Each row is where one point has got to under a steady rotation. How many steps took it there?
The counts run from 0 to 1087.
[  6  -8   9  -8 -18  -8   0  -6  -2  -5  26   2  -3 -24   4  17  15  -3
   1  -4  25  15   8   8  -6  11 -10  -1 -21  -4   1  16   5  11 -29  -4
  -1   1   8 -10  21 -32  10   2  -9 -36  -9  10 -11]  529
[ -3 -11   4  -2 -23 -10  -3  -1 -11  -7  18 -14 -10  -9  -1  11  -4 -22
   8   0  27  25   1  12  -5  -3 -12   2  -4   3   6  -5  -7   7 -36 -13
 -10  -4  14  -1  12 -29  22  -7 -17 -35  -3  -2   7]  486
[ 19  -9   5 -22  -7   1 -15 -24  -4 -22   4   9  -9 -23  -8   2  13 -11
   4 -26  17  10  18   1   8 -21   1  16  -2   5  -5 -18   7  -2 -17   4
 -27 -12  15  -4   8 -12  25   4   9  -1 -13  -9 -18]  875
[ 12   0  -1 -13 -18  -2 -24 -10  -9 -20   2  -3  -5 -17  -6  12  14 -10
  14 -19  10  16  12  16   9  -5   0  14  -8 -10  -9  -6   3  12 -26   7
 -20 -21  27 -10  23 -15  22  12   0  -3  -3 -14 -18]  686
[ -2 -13   0  -5  -8  -5  -7 -20 -14 -10  13  -4   0 -16   4  14   9  -6
   8   4  -3  21  24  10  -2 -10 -25   5 -20  -1  -4   8  -7  16 -25   0
  -5  -1   9 -19  19 -26  28  17  -8 -19  -2  -3 -10]  327
[  3  -7  -4 -21   0  12 -26  -1 -14  -7  21  -5   1 -13  -8  -2   9  -5
   5 -26  18  12   8  17   2 -11  -2  10 -20  -6  -8  -4  10  11 -11  14
 -20 -11   7   0  20 -21  20  -4  14 -28  -8  14 -12]  277
[  0  -6  11  -9  -7  -1  -9  -2   1 -21  16  -5 -19  -9  -6  11  21  11
   0  -3  26  21  -7  13  -8  -6  10  -1 -24  -3  22   6  -1   4 -23  15
 -10  -2  -1   1  20 -31  13  -4   9 -32 -17   4 -17]  414
[ 18 -21  -2 -21  -9 -21   5  -5   0 -13   5   5 -16 -27 -10  12   5   0
  18 -15  29  20  23  -3  12  -9 -15 -10   1  -1  10   1   7  -3 -26  -4
 -18   7   6   8  11 -18  14   2  18 -14 -16  -7 -10]  622
[ 12  -3   3 -15 -18   2 -18 -14  -7 -24   5   1  -7 -22  -3   9   4 -14
   9 -34   1  20  14   0   6 -16   1  17  -5  -3  -6 -10  10   5 -26  -4
 -18 -15  24  -8  25 -18   7   8   1  -1 -10 -14  -9]  115
[  1   0  13 -16  -7   0 -15 -25   0  -6  23  -4  -9 -30  -7   0  22  -9
 -11 -31   3   9   9  -3 -11 -18  -9  17 -25  11  15  -2   1   3 -17   1
  -6   3   8 -12  10 -24  13  11  -3 -18  -8   6 -29]  873
[ 12  -7  -2 -13 -24  -7 -21 -19  -8 -14   6  -9  -5 -12  -3  18   6  -5
  21  -7  -1  14  12  15   9  -7 -21   4  -8  -3   2  -2 -20   2 -31  -5
 -14  -2  16 -12  19 -20  22  19  -4 -19  -2 -21 -10]  932
[  6  -1   6  -4  -4  -1  -7 -26  -1 -15  17   5 -10 -10  -3   0  14 -13
   7 -17  17  22 -14   2 -15 -12  21  12  -8   0   5   0   9  -8 -23   6
 -28 -27   9   8   4 -11  20   6   7 -28 -14   1 -20]  552
[  2  -9 -14 -16 -12  -3 -16  10  -6  -3   9 -21 -17 -12  -1   6  11  -7
   5 -12  18  28  10  18   1 -12 -12  -2  -3  -2   6   5  -2  19 -20 -12
  -8  -2  24  -4  29 -30  29   5  12 -16   2  -3  -6]  1054
[ -2  -4  17 -23  -3  -8 -16  -9  -3 -14  12  -8  -7 -35 -23   6   5  -6
  16 -34  11   9  19   3   9 -18 -12   2 -24   1  10  -2   3   5 -17  13
 -11   7  -6   9  16 -14   4  -1  19 -14 -18  -6 -16]  506
[ 10 -19  -1   0 -23 -12   3 -12  -7 -29  13   7  -7  -5   5  18   0  -5
  19   0  16  26   4   1  -4  -1  -7   3  -4  -4   1   0   3  -3 -39  -8
 -19 -13  12  -9  17 -27  12   4 -11 -31  -5  -4  10]  567
[ -2 -11   2 -19  -2   3  -8  -8  -1 -14   5 -10 -10 -21  -6  13  12   5
  -7 -12  13  25  11   5   2 -28  -6  -2 -17   7  16  10  -6   2 -15  13
  -6  11  -1 -10  28 -30  20   2  23 -20 -21  -4 -15]  981
[  4 -11   6 -14 -15 -12 -15  -4   0 -24  12  -9 -13 -19  -1  10  10   9
  30  -2  13  17  22  10  -2 -13 -26  -2 -18  -4   9  -4   0  17 -22  -2
 -12   7  10   3  30 -23  10   3   7 -13   2 -11  -3]  90
[ 12 -17  -1 -13 -17  -5   0 -19 -11 -22   4   6  -1 -11   4  22   7  -4
  -4  -2  17  15  26   1  14  -6 -15   2  -5   0   5  -4  -5   1 -33  12
 -10  13   6 -24   9 -31  20   5 -11 -28 -13   3  -6]  288
[ 11  -2  -2 -20  -8   4 -19 -17 -12 -17  14   4  -6 -19  -1   0  22 -13
   5 -24  15  15  22   7   6  -9  -4  21 -10  -7  -8 -11  16  15 -16  12
 -27 -11  21  -7  15 -17  27   3   2  -6  -7   8 -16]  196
[  3 -18   7   2 -13 -11  -5 -11 -20 -10  11   6  -9 -20  -5  18  10  -7
   9  -4   5  21  27   2   8  10 -15   4 -22  -9  -2  10   9  19 -33   6
 -13  -3  16 -13  16 -24  15  15 -11 -13  -3  -7 -16]  571
[ -4  -5  12   3 -24  -4  -2 -10  -7 -26   5  -5 -13 -10  -6  22   4 -20
   6  -6   7  23   8  -2  10   1  -1  10  -4   3  17  -9  -5   7 -42   7
 -15  11  12 -12  10 -31  11   0 -20 -22  -3  -9  -3]  249
[ 15 -23   4 -19 -11  -5  -9 -15  -7 -14  10  -6 -11 -25 -14   8   4  -7
  -7 -34  10  11  14  -7  -6 -11  -7   7  -7  10  15 -15  -1 -18 -19   2
 -13  -9  10 -21   5 -31  15  16  -2 -15  -8 -10 -20]  589
[  0 -10   9   0 -21 -13  -2  -4  -5  -5  15 -14  -7 -12  -3  14   1 -19
   1   0  33  24  -4  18  -3  -5  -7   1 -10   3   2   0 -18   8 -35 -13
  -8  -2  11  -5   8 -28  25  -8  -8 -33 -10  -4   5]  731
[  6 -22   4   2  -2 -10  -8  -7  -5   2  21  -3 -27 -18 -12   0  10   3
  10 -17   8  27   1   4 -13  -1  -5   2 -23   4  23   9   8   3 -27 -12
 -16  -3  10   2   3 -30  21  18   4 -21   1  -3 -26]  946
[  3 -11  16 -15 -17  -9   4 -21  -4 -14  19   0   9 -28 -10   4  -2 -21
   2 -16  31   7   2   0  -9 -16 -10   4 -13  16  -3 -16  -5  -7 -22   0
 -11  -6  -4  -1  -1 -15  12 -11  -5 -39 -20   6   1]  69
[ -5   3  11 -10  -6  -5  10 -21   7 -17   9   6  -8 -28  -7   8  12 -20
 -10 -21  22  22   5 -10  -1 -15  11   6  -3  10  14   8   7  -4 -26  11
 -13   1  -3   8  10 -15  12  -6   8 -30 -27  11 -18]  870
[ -2 -12   0  -4  -1  -4  -3  -5  -3 -15  18  -5 -13 -14  -8  -4   2 -11
   9 -25  23  25  -8  -2 -16 -12  11   5  -5   6  16  -6  14 -11 -24   7
 -27 -22   0  10  11 -25  11  -3  11 -42 -11  12  -6]  470
[ 14 -14  14 -13  -8  -4  -5 -22  -2 -31   0   7 -12 -21  -8   7   0  -9
  11 -28   8  22  12  -9   1 -26  -1  11  -7   7   4 -15   7  -6 -21  -3
 -22  -7   9   1  11 -17  11   3   8  -2 -18 -15  -8]  549
[ 12 -15  -4 -19   3  -7  -6 -23  -7   0  11  -2   3 -26  -5  -5  11 -16
   1 -18  19  19   5  10 -13 -25  -9   7 -12   8 -10  -5  -1   2 -11  -3
 -15 -25  11  -4   8 -13  37  12  13 -17 -14   2 -20]  311
[ -1 -13  -6  -7   2   3 -12  -9 -19   3   6  -8  -6 -12 -12   8  16 -10
   1  -4  10  27  17  17  12  -6  -5   7 -21  -8  -4  18  -3  23 -25  17
 -13  -3  12  -5  14 -20  37  10  10 -17  -8   3 -23]  612
[-12  -2  -3 -18  -4  -6  11 -12   1 -11  11 -14   4 -31   2   0   3 -29
  -4 -17  19  18   5  -5 -12 -27  -5   5   9  15   9  -3  -1  -5 -19   1
  -8 -12   1   3  17 -21  18   0   9 -35 -16  10  -4]  109
[ -4  -9   7  -9 -10  -4  -8   3  -9  -4  20 -11   2 -28  -5   9  13 -10
  -2  -2  30  17   2  20 -11  -1  -8  -2 -23  -5  -4  12  -4  16 -24   2
   3 -20  14  -8  25 -29  18   3  -1 -23 -10  -2 -17]  448
[-11  -4   7  -1   3  -8   8 -20  -7 -12   8 -11 -10 -22 -20   7  12 -23
   8  -6  20  14   4   5  -2  -7   5   0  -5   1  11  11  -6  -2 -31  30
 -20 -16  -9  12   4 -11  20   6   9 -35 -17   4 -22]  462
[ 14 -30   2  -5 -13 -15  -1 -10  -9 -21   6   0 -22  -8  -9  19  -5   1
  16  -3  11  26  12   2   5  -8  -9  -6  -4  -1  12   1  -6  -7 -36  -5
 -19  -3   7  -6   9 -23  18  10   3 -24 -12 -20  -2]  133
[ 10  -5  -7 -17  -6  -9  -6 -19   2 -15   2  -5 -13 -21 -11  12  17  -2
  16 -10   6  17  13   9   6 -10  -5  -5   0  -3  15   8 -10  -5 -24  14
 -19 -12  10   3  21  -8  19  20  22 -15 -12 -15 -25]  458
[ -8   1   9  -3 -18 -17   7  -5   0 -19   3 -15 -17 -24  -9  14   5 -28
  20   1  27  21  12   7   7  -4  -9  -7   8   1  15  -2 -11   7 -37   5
 -14  -1   4  18  11 -12  16  -2  -1 -23  -9 -11   0]  12
[ -1  -5  19   4 -14  -3  -2 -27  -7 -17  22  11  -5 -21  -3   9   7 -19
   8 -16   5  15  13  -7   1  -5  -1  24 -16   4  -2  -6  14  16 -33   5
 -20   2  10  -2  -1 -18  12  -2 -19 -23  -7   8  -4]  193
